[[-2.22 -0.33 -2.17  4.15 -1.89  0.76  1.65 -4.13 -6.04  4.51 -2.67]
 [-0.48 -0.08 -2.44 -0.60 -4.56 -0.72  4.47  1.17 -3.35  3.21 -0.07]
 [-2.01 -0.29 -2.20  3.43 -2.05  0.67  1.98 -3.41 -5.68  4.19 -2.29]
 [-0.09  0.45 -2.29 -1.93 -4.90 -0.26  5.28  1.85 -3.37  3.01  0.48]
 [-1.89  0.31 -0.75  3.83  0.70  2.07 -0.38 -4.95 -4.67  2.87 -2.41]
 [-0.48  0.55 -2.22 -1.10 -4.36  0.40  4.92  0.61 -4.26  3.50  0.02]
 [-1.11  0.72 -1.78  0.88 -2.61  1.66  3.17 -2.08 -5.29  3.69 -1.13]]
:
[[-2.67 -0.07 -2.29  0.48 -2.41  0.02 -1.13]
 [ 4.51  3.21  4.19  3.01  2.87  3.50  3.69]
 [-6.04 -3.35 -5.68 -3.37 -4.67 -4.26 -5.29]
 [-4.13  1.17 -3.41  1.85 -4.95  0.61 -2.08]
 [ 1.65  4.47  1.98  5.28 -0.38  4.92  3.17]
 [ 0.76 -0.72  0.67 -0.26  2.07  0.40  1.66]
 [-1.89 -4.56 -2.05 -4.90  0.70 -4.36 -2.61]
 [ 4.15 -0.60  3.43 -1.93  3.83 -1.10  0.88]
 [-2.17 -2.44 -2.20 -2.29 -0.75 -2.22 -1.78]
 [-0.33 -0.08 -0.29  0.45  0.31  0.55  0.72]
 [-2.22 -0.48 -2.01 -0.09 -1.89 -0.48 -1.11]]

[[ 3.41  0.49  1.69 -2.99 -2.06  4.15  3.01 -2.34  4.15  2.14  1.73  0.54
  -1.21]
 [ 2.20 -2.25  0.51 -0.78  0.88  3.41  1.78 -4.37  3.41  0.67 -0.94 -0.22
   0.86]
 [ 1.89  0.95  1.16 -2.58 -2.55  1.77  1.76 -2.84  1.77  1.81  2.33  0.69
  -1.68]
 [-1.12 -0.38 -0.97 -2.27 -2.71 -2.36 -0.87 -6.77 -2.36  0.54  1.68  0.49
  -2.18]
 [ 2.88 -1.33  1.74 -0.15  0.91  4.05  2.45 -3.57  4.05  1.29  0.18  0.09
   1.15]
 [-0.22 -3.10  0.30  1.27  2.53  0.56 -0.33 -6.19  0.56 -0.89 -1.93 -0.55
   2.11]
 [ 3.31  0.44  0.74 -2.71 -2.14  3.71  2.92 -0.87  3.71  2.51  1.97  0.63
  -1.40]]
:
[[-1.21  0.86 -1.68 -2.18  1.15  2.11 -1.40]
 [ 0.54 -0.22  0.69  0.49  0.09 -0.55  0.63]
 [ 1.73 -0.94  2.33  1.68  0.18 -1.93  1.97]
 [ 2.14  0.67  1.81  0.54  1.29 -0.89  2.51]
 [ 4.15  3.41  1.77 -2.36  4.05  0.56  3.71]
 [-2.34 -4.37 -2.84 -6.77 -3.57 -6.19 -0.87]
 [ 3.01  1.78  1.76 -0.87  2.45 -0.33  2.92]
 [ 4.15  3.41  1.77 -2.36  4.05  0.56  3.71]
 [-2.06  0.88 -2.55 -2.71  0.91  2.53 -2.14]
 [-2.99 -0.78 -2.58 -2.27 -0.15  1.27 -2.71]
 [ 1.69  0.51  1.16 -0.97  1.74  0.30  0.74]
 [ 0.49 -2.25  0.95 -0.38 -1.33 -3.10  0.44]
 [ 3.41  2.20  1.89 -1.12  2.88 -0.22  3.31]]

[[ 2.54 -4.64]
 [ 4.08  1.81]
 [ 5.75 -2.93]
 [-0.94 -3.45]
 [ 4.71 -1.26]
 [ 4.35 -1.73]]
:
[[-4.64  1.81 -2.93 -3.45 -1.26 -1.73]
 [ 2.54  4.08  5.75 -0.94  4.71  4.35]]

[[ 1.75 -0.21 -1.12  0.39  5.06  0.43 -0.74 -3.63  0.17  0.00 -0.31]
 [-0.78  0.51 -1.08 -0.14 -1.06 -1.85  0.31  0.06  1.72  1.87 -0.96]
 [-1.06 -0.50 -0.30 -2.20 -1.08 -0.85  2.12  1.51  0.98 -0.47  1.20]
 [-3.35 -0.53  0.18  1.35 -6.50  0.93  0.14  4.51 -1.43 -0.43 -0.01]
 [ 1.90  0.15  1.36  2.09  2.52  1.92 -1.94 -3.79 -2.42 -2.57  1.37]]
:
[[-0.31 -0.96  1.20 -0.01  1.37]
 [ 0.00  1.87 -0.47 -0.43 -2.57]
 [ 0.17  1.72  0.98 -1.43 -2.42]
 [-3.63  0.06  1.51  4.51 -3.79]
 [-0.74  0.31  2.12  0.14 -1.94]
 [ 0.43 -1.85 -0.85  0.93  1.92]
 [ 5.06 -1.06 -1.08 -6.50  2.52]
 [ 0.39 -0.14 -2.20  1.35  2.09]
 [-1.12 -1.08 -0.30  0.18  1.36]
 [-0.21  0.51 -0.50 -0.53  0.15]
 [ 1.75 -0.78 -1.06 -3.35  1.90]]

[[ 0.01  0.01  1.61 -1.15  0.58  2.89  0.88  0.20 -0.26  0.27 -0.24  0.12
   0.71]
 [-0.25  0.17  5.17 -0.26  0.41 -1.62  0.86  0.45  0.06  0.19 -0.02  0.24
   0.56]
 [-3.38  1.08 -4.52 -4.29  2.95 -3.61  5.70  4.02 -3.10  1.97 -0.65  4.32
   4.22]
 [ 0.07  0.02 -3.64 -3.65  1.48  3.60  1.27  0.42 -1.19  0.75 -0.40  0.06
   1.88]
 [ 0.48 -0.33  2.97 -1.97  0.13 -3.38  0.98 -0.54 -2.37  0.72 -1.52  0.67
   0.87]
 [-0.97  0.32  1.91 -3.82  2.01 -3.03  2.08  1.20 -1.41  1.00 -0.03  0.45
   2.58]]
:
[[ 0.71  0.56  4.22  1.88  0.87  2.58]
 [ 0.12  0.24  4.32  0.06  0.67  0.45]
 [-0.24 -0.02 -0.65 -0.40 -1.52 -0.03]
 [ 0.27  0.19  1.97  0.75  0.72  1.00]
 [-0.26  0.06 -3.10 -1.19 -2.37 -1.41]
 [ 0.20  0.45  4.02  0.42 -0.54  1.20]
 [ 0.88  0.86  5.70  1.27  0.98  2.08]
 [ 2.89 -1.62 -3.61  3.60 -3.38 -3.03]
 [ 0.58  0.41  2.95  1.48  0.13  2.01]
 [-1.15 -0.26 -4.29 -3.65 -1.97 -3.82]
 [ 1.61  5.17 -4.52 -3.64  2.97  1.91]
 [ 0.01  0.17  1.08  0.02 -0.33  0.32]
 [ 0.01 -0.25 -3.38  0.07  0.48 -0.97]]

[[ 0.06  1.02 -1.37  2.49  0.32  0.38 -0.03 -1.47  1.31  0.62 -0.97 -0.25]
 [ 1.61  1.65 -0.45 -5.32 -0.40  1.11  1.13  0.34 -0.68 -0.53  0.63  1.58]
 [-0.15 -0.89 -0.59  2.24 -0.19 -1.30  0.56  1.86  0.18 -0.81 -0.34  2.18]
 [-2.35 -2.11  1.32  0.77 -1.05 -1.25  0.93  0.75  0.23  0.83  2.15  2.03]
 [-2.13 -0.06  1.87 -2.87 -2.90  3.09 -0.70 -0.68  0.93 -0.91  2.18  0.68]
 [ 0.02 -2.47  2.96 -0.45  0.47 -0.68 -2.09  2.33 -1.69 -1.75  0.69 -2.32]
 [-1.05 -1.56  0.67  0.38  1.49 -3.07  1.78 -0.61 -0.67  3.12  1.75  0.19]]
:
[[-0.25  1.58  2.18  2.03  0.68 -2.32  0.19]
 [-0.97  0.63 -0.34  2.15  2.18  0.69  1.75]
 [ 0.62 -0.53 -0.81  0.83 -0.91 -1.75  3.12]
 [ 1.31 -0.68  0.18  0.23  0.93 -1.69 -0.67]
 [-1.47  0.34  1.86  0.75 -0.68  2.33 -0.61]
 [-0.03  1.13  0.56  0.93 -0.70 -2.09  1.78]
 [ 0.38  1.11 -1.30 -1.25  3.09 -0.68 -3.07]
 [ 0.32 -0.40 -0.19 -1.05 -2.90  0.47  1.49]
 [ 2.49 -5.32  2.24  0.77 -2.87 -0.45  0.38]
 [-1.37 -0.45 -0.59  1.32  1.87  2.96  0.67]
 [ 1.02  1.65 -0.89 -2.11 -0.06 -2.47 -1.56]
 [ 0.06  1.61 -0.15 -2.35 -2.13  0.02 -1.05]]
